In the rows, 128 means zero.
runs of hidden systems
Y, trace 1 (11 x 20)
[[134 141 120 104  88 210 131 116 159 125 149 138 105 147 150 123 108 153
  118  67]
 [ 80 127  99 168 120 133 116 116 197 172 119 156 117 138 155 106 152  95
  142 174]
 [137 128 107 193 155  90  59 145 113  90 171 137 140 111 118 156 113 100
  133 143]
 [180 150 136 161 146 162 181 184 111 124 117 132 175 128 118 161 126 144
  148  70]
 [100 139 117 143 132  86 208 111 127 155 110  81 112 144 181 114 158 174
  154 135]
 [146 132 179 132 122  64 113  91 118 113 136 105 136 160 107  97 110 109
   93 165]
 [152 123 153  64 115 144 135 158  86 150 122 153 133 108  69 155  87 121
  140 154]
 [119  90  95  85  86 167 125 130 119 119 118 110  84 125 157  85 140 178
  146 110]
 [122 153 118 124 106 145  89 107 173 154 151 137 141 131 148  75 172 100
   64 138]
 [ 83 159 117 144 133 146  77 145 149 125 176 142 126 111  99 197  86 109
  122 153]
 [155  87 124 189 156 181 135 145 151  98 117 141 137 142 136 142 118 146
  188  99]]
X, trace 2 (11 x 20)
[[121 156  98 106 110 124 138 207 102 145 111  86 185 139 129 106 158 144
  132 167]
 [137 156 144 131  74 124  93 139  91  79 147  70 142 162 143  89 124 166
  112 120]
 [171 167 140  71  86 159 150 134 113 169 160 135 166 180 128  92 111 132
  120 146]
 [ 82 145 109  99  80 153  72 130 109 118 138 132 146 170 155 118 111 136
  183 168]
 [172 153 141 158  80 164  77 114 126 133 165 167 146 146 160  82 150 111
  138 120]
 [116 198 105 130  75 131 128 154 116 180 174 162 122 114 150 150 125 115
  145 138]
 [106 153 177 205  76 157 109 130 153 121 140 127 106 141 137 141 115 145
  180 136]
 [189 133 136 187 113 128 154 171 133 181 160 145 137 114 126 108 149 131
  166 178]
 [117 142 124 158  62 105 108 202  98 122 119 113 104  92 100 138 120 139
  147 154]
 [170 134 185 141  78 166 148 153 117 139 133  94 108 105 117  91 152 177
  117 127]
 [136 124  91  90  97 150 133 181 136 160 170  90 116 133 110 108 107 163
  116 195]]
P, trace 3 (11 x 20)
[[111  92 164 142 118 129 103 109 162 146 105 117 112 116 119  70 172 119
  122 195]
 [163 110 125 124 157 114  77 149  84  92 179 112 126  88  96 149 111 137
  112 147]
 [108 124  98  70 122 177 117 158 146 110  85 112 155 138 114 108 138 132
   70  84]
 [ 90 148 125 122 172 158 126 107 131 162 164 103 151 108 180 126 193 157
  146 157]
 [138 151 104 150 142 118 100 119 169 119 200 118 136 171 122 136  79 116
   78 141]
 [124 143 150 120 134 173 114 162 143 135  87 162 198 161  94 143 111  89
  158 147]
 [134 137  68 142 140 115 153 152  89 116 148 116 149 152 187 136 134 163
  191 107]
 [155 170 156 145  76 114 165 102 151 151 130 130 131 186 149  79 123 122
   97 107]
 [113 142 183 130  91 112 124 124 102 149 138 143 109 126 105 161  93 128
  191 190]
 [162  69  77 132  95 127 105 137 119  93 121 159  88 144 127 104  86 118
  156  96]
 [161 143 136 109  88 116 146 145  94 171  98 149 134  83 138  79 196 112
  112 119]]
U, trace 4 (11 x 20)
[[177  78 141 135  95 142  83 141  94  91 115 169  99 101  97 111 110 112
  156 106]
 [152 128 116  93 117 180 150 163 134 151 136 122 102  70 102 126 140 150
   60  81]
 [ 54 125 125 131  84 143  94 135 150 114 137  76  72 112 134 124 129 169
  123 162]
 [140  99 169 172 179 159  79 123 164  88 152 102 154 139  95 127 118 131
  110 155]
 [109 115  52 113 173 125 127 203 127 111 113 101 172 133 110 146 119 129
  118 134]
 [ 95 124 134 115 137 129 135 116  92  90  76  78 161 148 171  98 177 166
  150 102]
 [144 171 148 121 158 110 163 105 122 161 184  88 170 160 154 111 148 150
  106 163]
 [108 133 108  94 113 106  99 120 120 138 126 160 168 192 136 117  94  90
  175 193]
 [179 129 131 121 155 152 121 106  93 140 126 195 170 106 149 120 163  94
  163  90]
 [144 186  84 118  66 110 145 141 110 159 168 145 113 116 166 119 135 123
   96  82]
 [ 90 172 204 135  56 148  97  95 136 133 126 147 104 130 119 141 109 116
  139 131]]
H, trace 5 (11 x 20)
[[151 140  94 100 190  92 165 112 121 141 158 150 155 140 117 174  89 100
   91 102]
 [ 55 127 122 106 130 138 112 128 133  89  53 141 141 146 122 167 111 108
  148  88]
 [144 121 159 130 187 138 160  57 105 114 155 137 121 113 159 160 135 152
  154  75]
 [109 161 133  93 108  90 157  91 140 144 116 160 125 173 116 151  70  83
   97 105]
 [ 85 108 176 126 141 142  84  92 117 107  97 165 114  93 107 177 119 106
  177 125]
 [192 111 115 135 148 122 166 107 122 139 160 175  89 106 123 153  96 120
  116  59]
 [ 70 150 142 117  96 122 154 118 164 149  63 152 107 120 113 144 126  94
   96  90]
 [114 114 177 173 189 125 127  93 133 112 150 119  98  71 110 188 129 138
  134 124]
 [165 113 107 119 159 120 186 147 163 141 110 154 132 148  81 156  75  96
   85  97]
 [ 53  98 121 109 160 121 143 122 136 122  48 125 116  99 131 153 156 125
  146 115]
 [150 114 149 142 190  98 153  85 115  90 155  99 118 120 131 151 122 150
   88  77]]
X, trace 6 (11 x 20)
[[ 91 153  87  93 136 106  91 116 130  91 156  97 159 191 139 129  89 121
   83 126]
 [134 163 172 100 153 151 113  85 118 115 119 150 204 178 135 132 126  99
  134 102]
 [123 143  64 123 143 118 145 118 102 127 139 154 161 167 190 136 128 122
  185 101]
 [116 154 135 170  78  81 120  91 141 123 100 170 126 170 156 106 120  81
  145 103]
 [142 151 166 137 122  90 166  75  91 168 156 169 106 112 153 149 130 119
  182 138]
 [136  87 115 162  96 128 142 130 141 133 112 177  64 123 115 147  80 116
  188 125]
 [130  92 147 152 115 125 133 125 146 165  93 155  90  71 119  97 177 111
  144 160]
 [130 110 108 139 124 109 118 144 119 135 171 116  57  49 110 151 121 149
  105 137]
 [122 115 166 129 127 178 144 155 180 138 109 115 106  95  63 147 113 137
   77 124]
 [105  98 108 119 196 157 131 160 142 129 135  74 147  99 118 135 165 165
  114 172]
 [137 119 101 136 152 121  88 172 138  77 130  90 159 138  98 118 119 125
   57 108]]
Y, trace 7 (11 x 20)
[[142 114 173 196 148 146 153 162 144  99 112  72 142 148 108 133 122 175
  153 142]
 [170 103 121 109 184 108 184 131 114 158 147  89 157 139 136 102 153 159
  133 179]
 [105 136 132  75 119 109 119 145 102  99 120  59 159 176 110 106 106 154
   97 164]
 [130 135 181  58 125 188 111  96 111 144 140 131 158 146 123 113 128 141
  151 167]
 [111 105  57  69 102 151 106 116 148 139 153 144 117 181 150  98  89 124
  139 156]
 [ 98 144 120 142  85 158  42 142 136 116 118 151 168 149 146  93 150  98
  149 151]
 [149 170  93 150 135 153 109 136 116 144 205 165 147 124 162 161 119 121
  161 117]
 [126 152 109 211  91 120 152 162 157 119 118 129 135 182 151 129 104 132
  164 104]
 [160 145 155 197 137  73 159 134 101 158 139 132 147 122 149 117 164 124
  177 174]
 [185 147 130 140 103  67 163 165  81 117 160  96 124 143 113 131  88 150
  118 128]
 [150 139 191 113  74 143 175 155 106 159  99  98 123 125 111 104 142 164
  140 145]]
U, trace 8 (11 x 20)
[[ 63 193 129 137 138 151 105 123 118 109 154 102 157 119 168 175 150 150
  127  93]
 [110 184 141 195 130 138 133 132 161 116 150 114 171 191 151 149 113 133
  147 120]
 [149 155 140 179 129 111 161 179 121 138  94 145 188 162 117 144 122 105
  173 142]
 [190 127 133 132 103 114 193 161  77 143 101 136 142 143 140 110 128 147
  185 107]
 [181 135 150  96  67 133 177 129 117 185 124 137 106 133 135  69 145 138
  129 138]
 [149 113 144 101  75 135  98 115 114 168 164 159  82  98 113  97 122 118
  143 191]
 [163  90 118 108 113 180  55 124 138 119 162 173  96  92 102 111 113 102
  111 124]
 [ 97 131  93 117 115 172  76 167 145 116 137 127 109  65 118 142 152 129
   72  90]
 [ 69 150 139 160 116 155  86 139 141  77 144  64 118 118 137 153 134 173
  103 104]
 [105 141 149 174 165 155 127 160 171 103 134  74 171 169 108 154 110 151
  112 146]
 [115 112  98 154 168 112 152 188 121 115  86  92 188 167 126 134 131 141
  175 158]]
L, trace 9 (11 x 20)
[[ 84 134 109  97 107 159  95 108 117 103 103 175 145 163 157 141 106 107
  186 100]
 [159 137 120 150 142 116 151  74 126 161 136 177 137 133 189 100 177 105
  150  96]
 [113 178 130 145  61  77 139 100 121 147 169 134  87 151 154 131  91 125
  135 139]
 [139 126 199 163  82 159 134 122 122 131 112 161 101 119 112 143 107 135
  195 124]
 [185  91  86 167 122 113 185 168 122 163 128 142  94 100 138 110 137 145
  163 127]
 [121 125 139 164  61 102 128 154 150 121 108  81  82 123 115  84 135 150
   77 128]
 [148 124 190 125 150 138 146 154  98 122 137  90 119  78  78 162 127 166
  112 137]
 [136  73  73  89 154 170 145 184 157 126 117 107 124 133  94 124 101 147
  114 143]
 [ 98 102 118 124 164 129  82 126 164 110  99 111 144 101 110  99 173 101
   57 136]
 [118 162 116 105 178 118 103 130 103  96 175  92 168 126 121 175 111 133
   79 110]
 [ 92 145 119  74 151 193 125 122 162 129 103 149 180 172 123 147 110 110
  122 103]]
L, trace 10 (11 x 20)
[[124  76 165 128 120 134  83 142 114  72  74 119 120 122  74 125 104 122
  137 122]
 [164 101  83  86 178 131 155 151  86 128 120 124 139  83 126 127 157 140
   96  81]
 [ 78 132 104  81 122 145 119 100 173 126 147  88 108 148 137 109 121 144
   50 119]
 [112 130 182 118 187 153  91  80 145 128 154 155 144 107  89 180 110  95
  112 149]
 [116 118  46 132 158 134 115 158 138 115 134 171 150 143 132 173  89  94
  157 106]
 [ 92 160 122 163 126 127 127 106 160 122  84 141 156 144 169 111 174 105
  108  66]
 [115 184 157 140 152  76 183  86 104 146 163 104 142 150 157 165 118 148
  141 133]
 [117 114 152 116  91 131 149 114 141 130  92 151 121 197 119 130  63 121
  190 146]
 [148  79 124 144 135  90 135 107  96 136  82 171 109  89 142 100 164 100
  177 128]
 [156 137 103 130  80  82 136 127  93 101 160 101  76 129 152 100 114 157
   95  85]
 [131 145 199  93  86 174 152 113 137 152 124 131  88  94  95 141 115 147
   98 108]]
P, trace 11 (11 x 20)
[[ 64 184 193 152 111 131 122  82 147 139 125 144 113 114 129 175 126 113
  130 110]
 [133  90 104 146 163 131 153 110 155 138 143 178  88 124 110 188  68 109
  164 115]
 [136 105  96 161 143  75 157 148 142 140  56 162 148 128 122 108 152  76
  121 112]
 [125 155 184 175 144  88 153 118  80 104 114  99 129  88 137 157 162 152
  136  91]
 [112 104 150  96 135 129 181  89 153 120 121 107  71 138 108 152  80 155
   98  98]
 [ 93  65 133 101 164 101 121  90 146 144  79 144 122 120 115 106 146  95
  147 185]
 [139 118 120 130 169  74  78 105  74  77 145 128 141  96 131 141 140 109
  107 103]
 [ 95 158 145  69 134 159 139 111 133 120  98 131 140 112 114 158 130 122
   63  56]
 [ 53 126 108 118 175 144 141  87 165 156 133 133 114 108 162 167 147 135
  157 144]
 [147 116 104 180 181  89 115  96 166 124 156 160 141 148 126 138 107  80
  101 125]
 [122 157 163 135 155 112 149 156 112 123  74 144 189 131  88 180 122  88
  129 103]]
H, trace 12 (11 x 20)
[[ 85 136 147 140 174 158  81  94 167  99 124 110 190 176 146 116 146 117
  113 132]
 [139 160  95  92 173 117 133 133  76 140 176 139 180 133 146 169 120 124
  158 144]
 [104 137  99 136  86 134 113 129 122  84 101 142 141 196 157 121  91 123
  168  85]
 [146 155 184 119 126 139 146  68  90 154 137 158 144 123 175 117 172 130
  179 118]
 [137 161 136 140  67  72 122 113 108 135 168 154  90 144 123 143  69 106
  137 144]
 [144 105 179 148  89 174  95 135 142 132  90 186 118 108  92 121 121  95
  164 134]
 [170 111  96 155 117 107 166 137 119 172 159 157  68  61 139 131 146 133
  135 116]
 [116 144 149 180  87 111 138 155 181 131  90 112 110 126  97 108 132 110
   65 113]
 [121 114 162 139 178 152 150 159 134 152 134  97 127  72  95 159 154 155
  128 173]
 [142  80  60 138 161 102 159 165 164 119 125 100 117 162 113 116  93 138
   99 137]
 [ 92 116 126  96 161 133 129 142 124 118  56  99 183 133 134  99 189 129
  109 127]]

runs to name
trace 13 (2 x 20)
[[149 110 147 101 170 189 200 137 147 169 125 108 140 133 123 134 138 173
  146 137]
 [ 87  99  69 126 148  52 136 100 142 130 115 109 111 167 154 102 122 114
  121 168]]
 => H
trace 14 (2 x 20)
[[143  86 149  99 124 120  49 104  91  97 105 172 133 101  99 109 131  83
  131 136]
 [156 140  71  92 122 141 112 139  83 118 173 142 121  90 158 136 140 139
  108  71]]
 => L
trace 15 (2 x 20)
[[109  88 127 164 136 101 139  91 184 145  93 175 111 158 123 124 105  80
  166 158]
 [163 117 146 147 153  71 136 140  74 124  96 154 144  68 109 145 162  94
  130 110]]
 => H
trace 16 (2 x 20)
[[123 142  79 108 142 140 170 179 135 110 114 120 142 143 108 179  86 135
   99  63]
 [ 80 130 156 132 153 117 154 104 153 120  66  82 170 181 155  96 165 140
  126 135]]
 => X
trace 17 (2 x 20)
[[122  82 177 173 181 130 161 109 154 136  86 145 114 110 108 152 134 121
  175 148]
 [156  64  80 153 166  84 143 157 112 123 112 132 105  79 121 125 145 126
  134 133]]
 => X
trace 18 (2 x 20)
[[142 150  92  97 118 128 197 157 154 186  98 138 164 158 134  91 155 110
   92 122]
 [ 84 162 166 194 119 100 103 119 115 114 146  90 131 138 154 141 147 150
  177 174]]
 => P
trace 19 (2 x 20)
[[116  72  95 151 136 128  92 166 135  72  92 134 113 134  88 150  83 114
  139 114]
 [145 127 150 111 156 134 155 123 122 148  84 125 155  89 133  90 206 120
   83 107]]
 => X
trace 20 (2 x 20)
[[115 104 159 100 184 175 117 130 146 129  92  99 182 129 111 105 173 135
  113 153]
 [130 119  69  95 180  91 100 134 111 127 163 111 178 146 130 118 123 114
  107 180]]
 => L
trace 21 (2 x 20)
[[149 130  73  83 161 105 161 155 131 191 161 155 141 105 105 144 118  97
   98 162]
 [ 49 124 118 147 102 151  41 121 158  75 115 109 116 145 136 123 122 127
  125 133]]
 => L
trace 22 (2 x 20)
[[165 165 160 112 147 129 148  90 122 179 161 142 155  99 152 101 186 113
   85 125]
 [ 75 145 111 114 103 106 126 137 147 118 143 111  86 146  96 180  52 125
  104 139]]
 => Y
trace 23 (2 x 20)
[[137 109 157 136 130  73  83  80 100  74 107 128 122 120 127 101 137 105
   95  93]
 [104 143 167  48 137 142 134  99  91 132 115 140 120  76 104 172 130 131
  100  92]]
 => P
trace 24 (2 x 20)
[[183  99 112 130 101 169 124 155 151 154 118 144 124 108 123  54 173 122
   96 119]
 [ 80 170  84 123 119 130 106 167 144 153 175  93 122  84 134 146 153 140
   77 151]]
 => Y
trace 25 (2 x 20)
[[124 151 154  98 107 166 105 118 117 108 147  83 113  95 133 108 158 167
   58  87]
 [ 65 155 131 118 128 157  96 131 162 132 175  83 125 138 122 153 107 155
  112 186]]
 => U
trace 26 (2 x 20)
[[139 119 151  71 129 130 148  64 155 150 144 123 122 182 122  87 100 123
   87 150]
 [ 95 102 111  64 159 144  70  96 113 121 140 165 147 137 120 150  99  99
  162 167]]
 => X
trace 27 (2 x 20)
[[ 99 170 143 129  99  62 179  79 119 146 131 123  98 161 159 141 103 131
  134 120]
 [123 106 189 135 100 129 147  82 122 122 102 154  90 147 118 144  81 131
  196 125]]
 => L
trace 28 (2 x 20)
[[163 157 126 184 154 136 143 111 138 144 148 169 142  99 163 133 172 106
  110  55]
 [ 87 163 110 180 137  70 180 145 155 138 115 121 113 128 125 186 101 117
  114 104]]
 => Y
trace 29 (2 x 20)
[[121 118 115 126 101 151 142  83 159 171 178 136  63 129 164 109 120 156
  153 155]
 [163 116 164 192  98 122  94 128 158 138 154 174  92 105  87 126 100  86
  124 154]]
 => L
trace 30 (2 x 20)
[[161 139 163 153 136 205 142 160 125 128 134 140 163 136 123 153 125 154
  186 118]
 [165 142  83 173  87 134 155 207 143 155 130 115 142 141 147  84 152 147
  135 134]]
 => U
trace 31 (2 x 20)
[[ 97 137 178  59 136 170 159 107 144 130 105  86 129 137 101 141 115 162
   82 118]
 [ 80  77 129  63 156 157 110  70 166 135 116 135 105 142 125 112 116 123
  134 173]]
 => Y
trace 32 (2 x 20)
[[107 107 169  78 184 189 126  84 140 111 129 116 156 161 118 151 103 147
  147 134]
 [136  91  50 126 177 142  95 140 147 115 125 152 177 154 147 101 140  96
  134 128]]
 => X
